In the rows, 128 means zero.
First come named turns, each shown by rows before and after it. For each pair of rows after them, which turns, in which order, take the first row to the second? The first pair is done for you.
ded:
[133 146 142 115 134 155 108 141 110 120 113 111 134 148 128] => [123 132 148 143  99 131 136 144 108 125 100 115 134 123 137]
[151 136 160 156 122 116 159 115 153 136  84 149  91 142 163] => [163 139 153 133 153 116 142 110 169 136  94 156  86 149 157]
[ 77 144 135 186 114 163 127 117  93 133 103 132 136 156 127] => [ 90 112 125 184 101  92 150 102 138 138 101 164 131 113 129]
[147 145 116 110 143 153 111 151 148 127 124 123 157 130 107] => [132 147 125 136 115 162 126 158 130 128 112 112 160 126 113]
Vilok:
[137  94 138 131 144  72 141 142 160 127 122 154 100 118 146] => [123 139 146 131 155 175 103 158  96 123 125 112 118 171 137]
[127 113 127 110 129 180  90  98 129 165 160  99 150 161 129] => [119  82 123 137  80 116 135  86 151 167 151 116 154 113 135]
[143 101 138 103 181  83 118 134 162 123 140 171  83 131 157] => [101 153 146 148 119 193 114 148  71 129 132 102 132 163 151]
[126 142 100 121 101 158 128 106 146 125 156 114 180 107  93] => [142 130  99 105 125 123 125  99 175 125 159 135 163 102  95]
maved:
[108 109 134 169  69 118 176 147  96 129 100 117 131  98 143] => [131  90 124 137 103  65 173 134 145 127 111 150 111  85 142]
[101 130 139 159  75 115 150 125 117 128 121 121 145 108 137] => [127 111 134 132 116  72 144 120 157 122 128 148 124 102 139]
[134 141  92  92 136 151  96 111 142 127 154 127 156 112 108] => [138 147  96  86 151 160  88 118 138 126 151 130 145 124 110]
[136 111 119 109 156 107 127 102 137 145 120 130 126 108 126] => [128 123 134 114 173 136 115 118 115 141 112 122 114 133 136]
Gigol:
[143 104 112 110 132 102 112  97 164 164 156 160 122  79 111] => [108 142 142 155 106 195 104 132  82 161 135 112 126 120 126]
[132 144 173 146 136 169 113 181 103 143 112 116 105 151 152] => [164 115 129  92 155  99 111 131 185 148 145 158 116 106 128]
[112  99 158 181  95 110 128 141  82 114  80 130  67 140 135] => [140  93  84 107  92  80 109  67 155 126 139 143 136  96  83]
Then:
Each pair is two turns apart.
[147 119 133 127 160 125 114 119 134 143 151 127 128 143 115] => [150 119 139 133 167 119 116 126 131 138 142 134 117 143 119]	Gigol, Gigol
[129 136 122 143 105 135 144 121 143 137 110 136 126 127 154] => [128 148 122 141 112 159 134 126 133 136 114 128 127 138 149]	Vilok, Vilok
[ 77 126 130 163 100 179 146 137 105 125  90 104 139 115 110] => [ 81 115 114 158  86 154 157 115 129 128 100 109 155  89  99]	ded, Gigol
[121 149 116 128  99 165 120 111 101 132 136  99 175 124 109] => [148 112 113 103 139  80 127 106 167 128 135 147 138 104 121]	ded, maved
[113 135 111 183 114 184 140 148 125 121  96 122  72 133 120] => [142 120 101 144 163 143 123 135 176 118 108 152  53 131 118]	Vilok, ded
[145 114 123 118 157 124  91 118 151 140 130 152  92 130 119] => [139 116 137 131 155 134  96 133 128 139 115 146  79 140 127]	Gigol, Gigol
[135 134 135 117 169 143 112 152  97 134 122 112 102 147 131] => [130 106 125 141 114  84 155 136 125 141 116 127 113  95 132]	Vilok, maved
[105  90 153 200  89  82 147 170 114 133  65 165 110 111 178] => [122 112  64 125  72 120 112  84 157 149 143 140 221  83 104]	maved, Gigol
[144 132 130 135 163 134  91 154 126 134 100 113 117 174 137] => [143 104 123 150 130  71 126 142 157 138  95 134 119 128 144]	maved, Gigol
[ 97 164 128 174 125 204 127 122  56 112 109  89 157 138 106] => [123 125 170 175 188 119 138 160  96  99  75 146  62 143 150]	Gigol, maved
[138 117  98 117 147 135 107 124 137 123 126  92 144 162 145] => [138  99 110 135 134  91 131 132 147 122 110 110 123 143 160]	ded, Gigol
[108 110 152 177  96  99 154 155 111 134  89 132  86 125 151] => [147  98 124 117 152  68 126 130 172 133 118 162  84 120 135]	maved, ded
[136 126 129 110 132 112 130 118 149 130 130 137 128 120 121] => [121 135 130 130 104 131 140 121 125 133 127 122 143 116 122]	ded, Vilok
[132 115 109 158  71  96 156 166 137 141 109 125 116 131 126] => [125 139 111 157  78 148 137 174 108 139 112 100 125 162 123]	Vilok, Vilok
[131 170 131  98 165 188  90 156 104 131 138 135 133 177 119] => [142 162 108  74 166 171  86 131 138 132 157 144 148 158 101]	Gigol, Gigol
[152 134 103  80 158 148  96  94 158 132 149 121 151 125  97] => [161 112 124  90 174 101 111 111 176 127 133 148 109 118 120]	Gigol, Gigol
[131  84 138 123 158 108 122 148 138 118 115 138 109 140 137] => [116  97 147 140 142 136 127 159 108 116 106 123 115 155 142]	ded, ded
[121 143 120 132  99 153 126 113 118 125 129 119 175 115 100] => [134 153 120 106 137 167 103 116 125 121 135 121 163 135  97]	Vilok, Vilok
[145 102  99 120 110 124 130 109 130 150 131 187 117 121 150] => [137 117 118 128 125 158 116 134 102 144 119 175 101 149 160]	maved, ded
[143 127 117 109 133 138  91 122 171 119 163 140 125 150 133] => [123 119 115 144  72 131 124 115 157 127 157 129 151 120 134]	Vilok, ded
